128 stands for zero in the data rows.
Each pair is two rows. How far apart are they, by a hidden measure? 0 means very close, and 30 very far. Two or three weighted sums of its numbers give each row a place; it is the straight-line distance between the places.
(100 129 136 131 124 148 159 164 132 142)
(153 147 106 102 107 78 151 109 106 106) ~ 6
(127 129 96 134 99 90 171 141 108 121)
(116 142 89 150 123 105 140 129 117 156) ~ 14
(114 134 95 146 127 129 141 127 137 168)
(101 129 126 120 131 148 160 178 137 131) ~ 10
(132 132 158 78 135 132 136 120 156 117)
(127 174 116 138 155 92 109 130 127 136) ~ 9
(116 136 160 107 140 137 140 163 140 104)
(108 113 123 113 109 139 179 165 128 118) ~ 16
(154 109 132 147 127 137 92 110 100 87)
(127 167 124 126 143 93 117 163 110 105) ~ 17
(141 139 163 97 148 128 112 137 141 95)
(165 122 125 137 127 121 87 103 97 87) ~ 15
(139 115 154 124 135 151 100 136 125 81)
(103 134 148 103 123 92 152 113 138 129) ~ 20
(114 119 151 122 120 146 140 168 121 93)
(105 117 165 122 126 161 119 127 143 130) ~ 18
(140 126 116 101 106 101 172 142 108 91)
(152 159 129 112 147 90 87 98 128 122) ~ 25
(144 158 101 141 142 83 100 109 118 137)
(137 117 144 152 135 161 80 127 128 111) ~ 9
(141 134 107 118 110 96 157 147 97 86)
(146 81 108 135 95 161 138 93 137 143) ~ 22
(136 136 155 83 139 132 129 112 165 133)
(137 117 152 136 140 160 89 142 127 95) ~ 11
(128 117 163 97 127 132 158 106 141 137)
(145 147 111 108 114 82 142 88 129 147) ~ 11
(130 94 129 161 107 161 123 132 119 97)
(140 147 143 83 138 103 137 102 151 139) ~ 14
(116 130 153 132 149 151 106 158 122 99)
(132 113 164 116 139 163 117 139 130 94) ~ 6
(128 166 139 127 160 94 98 125 125 125)
(104 122 149 126 140 164 128 164 146 129) ~ 10
(128 131 81 153 114 107 151 135 104 144)
(146 81 119 115 94 145 150 83 139 138) ~ 20
(123 159 118 126 119 84 149 147 97 110)
(120 88 139 108 99 150 170 124 142 113) ~ 16
(126 138 157 124 146 152 103 159 134 98)
(135 135 82 158 118 107 135 123 104 148) ~ 20
(144 116 150 80 116 136 152 118 145 97)
(116 129 110 147 132 135 123 134 141 171) ~ 11
(122 145 124 110 126 108 128 97 155 164)
(124 103 160 113 107 159 146 142 125 102) ~ 9
(114 139 104 142 133 116 132 120 137 170)
(129 118 113 178 125 131 114 143 105 118) ~ 13
(115 138 108 152 139 130 121 144 129 165)
(109 102 118 150 110 170 153 146 136 136) ~ 9
(120 139 163 100 149 148 125 148 153 126)
(136 136 82 162 128 109 114 123 113 149) ~ 8
(121 126 135 112 108 101 181 149 115 116)
(132 101 163 107 112 156 145 129 127 97) ~ 18
(152 100 143 134 118 155 100 111 119 83)
(141 86 121 137 101 128 120 83 125 153) ~ 29
(127 118 90 158 102 115 155 134 110 146)
(115 169 122 119 151 103 132 146 129 151) ~ 14
(141 96 125 159 124 162 108 90 123 135)
(146 159 144 101 148 106 104 96 145 139) ~ 4
(114 133 129 142 145 130 118 132 130 168)
(104 137 134 146 140 124 134 124 140 161) ~ 13
(105 109 120 121 101 142 176 160 127 128)
(132 112 163 104 131 157 133 141 142 93) ~ 21
(150 132 110 130 135 121 94 77 142 158)
(115 155 112 159 142 119 110 151 122 145) ~ 20
(114 94 132 133 117 179 149 151 140 128)
(116 111 138 109 105 148 174 158 135 110) ~ 7
(148 123 140 76 118 104 155 105 139 109)
(126 139 100 126 127 117 143 111 143 173) ~ 10
(131 132 75 152 114 109 142 124 105 147)
(104 136 114 141 129 124 135 124 140 168) ~ 13
(122 92 142 113 116 172 155 153 142 116)
(151 108 142 154 123 149 93 97 114 101) ~ 17
(137 155 113 145 149 97 96 106 125 149)
(145 133 147 74 121 112 150 106 142 116) ~ 7
(157 132 124 97 107 85 150 105 115 94)
(101 138 162 125 141 142 125 129 132 144) ~ 17
(111 145 133 133 152 138 105 146 147 158)
(138 121 141 155 140 154 81 135 119 103) ~ 10
(119 145 89 150 127 96 136 135 116 151)
(149 123 147 73 120 126 143 102 155 115) ~ 11
(111 147 109 148 141 132 121 144 128 163)
(120 122 106 159 138 150 110 139 136 159) ~ 9
(113 157 130 130 151 124 121 134 138 163)
(113 156 158 97 143 119 122 133 145 136) ~ 6
(141 155 142 104 137 82 116 99 118 109)
(127 143 117 135 137 113 131 110 131 173) ~ 15
(152 153 103 121 116 73 134 118 101 101)
(120 129 153 146 148 156 94 147 134 130) ~ 13
(108 133 141 127 138 148 144 181 130 110)
(130 97 126 147 109 156 134 151 107 87) ~ 6
(121 137 117 143 146 124 111 119 141 170)
(147 149 97 151 122 90 104 102 98 119) ~ 15
(136 111 105 123 101 106 168 85 109 141)
(128 95 157 106 121 155 159 136 143 106) ~ 22
(125 141 93 153 135 121 119 129 120 165)
(113 151 112 133 129 107 138 115 124 167) ~ 5
(157 98 115 160 113 139 89 107 110 102)
(128 79 128 116 95 154 164 135 126 104) ~ 14
(125 163 92 135 129 81 140 136 108 131)
(123 96 88 148 105 139 151 110 124 152) ~ 13
(102 120 156 153 126 122 124 137 129 135)
(117 110 141 163 134 142 106 138 124 144) ~ 7
(103 149 115 149 136 116 118 157 124 151)
(130 86 143 107 106 166 159 134 141 109) ~ 10
(117 118 131 164 122 156 112 161 115 114)
(140 131 170 105 131 121 120 114 122 92) ~ 15
(145 124 96 164 117 103 114 97 107 139)
(150 118 87 148 121 124 109 85 131 156) ~ 8
(127 126 158 127 147 161 102 153 135 102)
(140 106 157 88 120 154 144 110 154 110) ~ 11
(136 85 115 161 104 152 120 116 112 99)
(113 150 131 127 147 131 126 140 149 165) ~ 8
(126 134 135 155 146 151 81 149 124 114)
(117 132 115 105 127 119 155 115 153 167) ~ 21
(118 113 170 123 128 150 147 124 140 135)
(133 149 88 146 130 92 132 129 99 147) ~ 25
(136 90 154 103 102 152 154 107 129 110)
(120 119 162 92 135 133 133 114 145 145) ~ 9
(108 124 149 144 132 153 110 150 146 146)
(118 94 141 133 122 182 140 148 139 122) ~ 8
(108 126 138 108 117 138 170 171 135 120)
(135 136 108 167 124 110 90 124 97 117) ~ 19
(137 146 140 125 136 117 115 90 148 162)
(111 134 92 137 121 126 152 140 137 164) ~ 24
(140 133 102 124 104 89 158 142 92 98)
(140 112 156 83 118 143 145 112 145 100) ~ 17
(162 94 130 153 120 141 98 100 111 96)
(159 149 132 129 146 108 74 92 128 117) ~ 12
(111 147 114 159 132 112 138 164 110 131)
(146 86 116 136 102 156 140 86 137 148) ~ 21
(126 136 89 132 106 90 157 117 110 147)
(108 147 107 142 133 124 141 156 130 160) ~ 7
(127 128 124 110 121 108 131 102 144 171)
(142 153 115 97 137 101 132 92 149 156) ~ 14
(118 143 160 94 148 139 128 124 158 134)
(115 126 143 136 143 155 118 175 123 102) ~ 13
(108 108 148 140 128 160 143 142 136 147)
(121 145 121 156 148 144 87 137 134 147) ~ 20
(125 156 96 149 137 97 120 120 122 154)
(135 118 111 152 129 139 109 95 132 166) ~ 14
(128 84 127 126 101 176 159 138 138 125)
(141 116 164 127 128 149 115 138 123 85) ~ 16
(133 106 145 132 130 165 108 151 117 86)
(116 123 121 169 123 139 121 123 112 151) ~ 17
(132 117 155 80 122 137 152 103 143 121)
(155 152 143 89 140 105 112 89 147 129) ~ 8
(117 138 112 131 139 134 123 120 151 173)
(134 134 137 79 116 93 152 111 144 115) ~ 9
(99 126 139 123 134 150 154 170 139 133)
(124 118 164 96 135 153 135 146 143 104) ~ 11
(107 118 119 150 130 161 139 175 126 128)
(143 118 152 128 141 160 94 139 125 87) ~ 18
(141 110 157 87 117 145 152 114 140 101)
(129 145 157 89 150 135 118 123 158 135) ~ 7
(144 119 119 152 116 126 112 128 96 77)
(125 144 104 144 115 86 139 137 87 128) ~ 21
(114 94 144 137 122 169 151 152 132 117)
(120 96 136 106 102 157 173 145 143 125) ~ 9
(143 138 141 76 127 110 141 94 151 128)
(123 149 129 157 152 103 102 129 104 111) ~ 11
(107 148 116 165 133 124 113 138 120 145)
(138 102 152 93 115 154 156 132 141 97) ~ 8
(147 125 154 78 125 127 140 98 154 122)
(127 145 157 86 140 113 137 118 155 130) ~ 4
(111 155 99 141 129 99 144 158 119 145)
(132 115 124 163 127 147 102 153 99 101) ~ 13
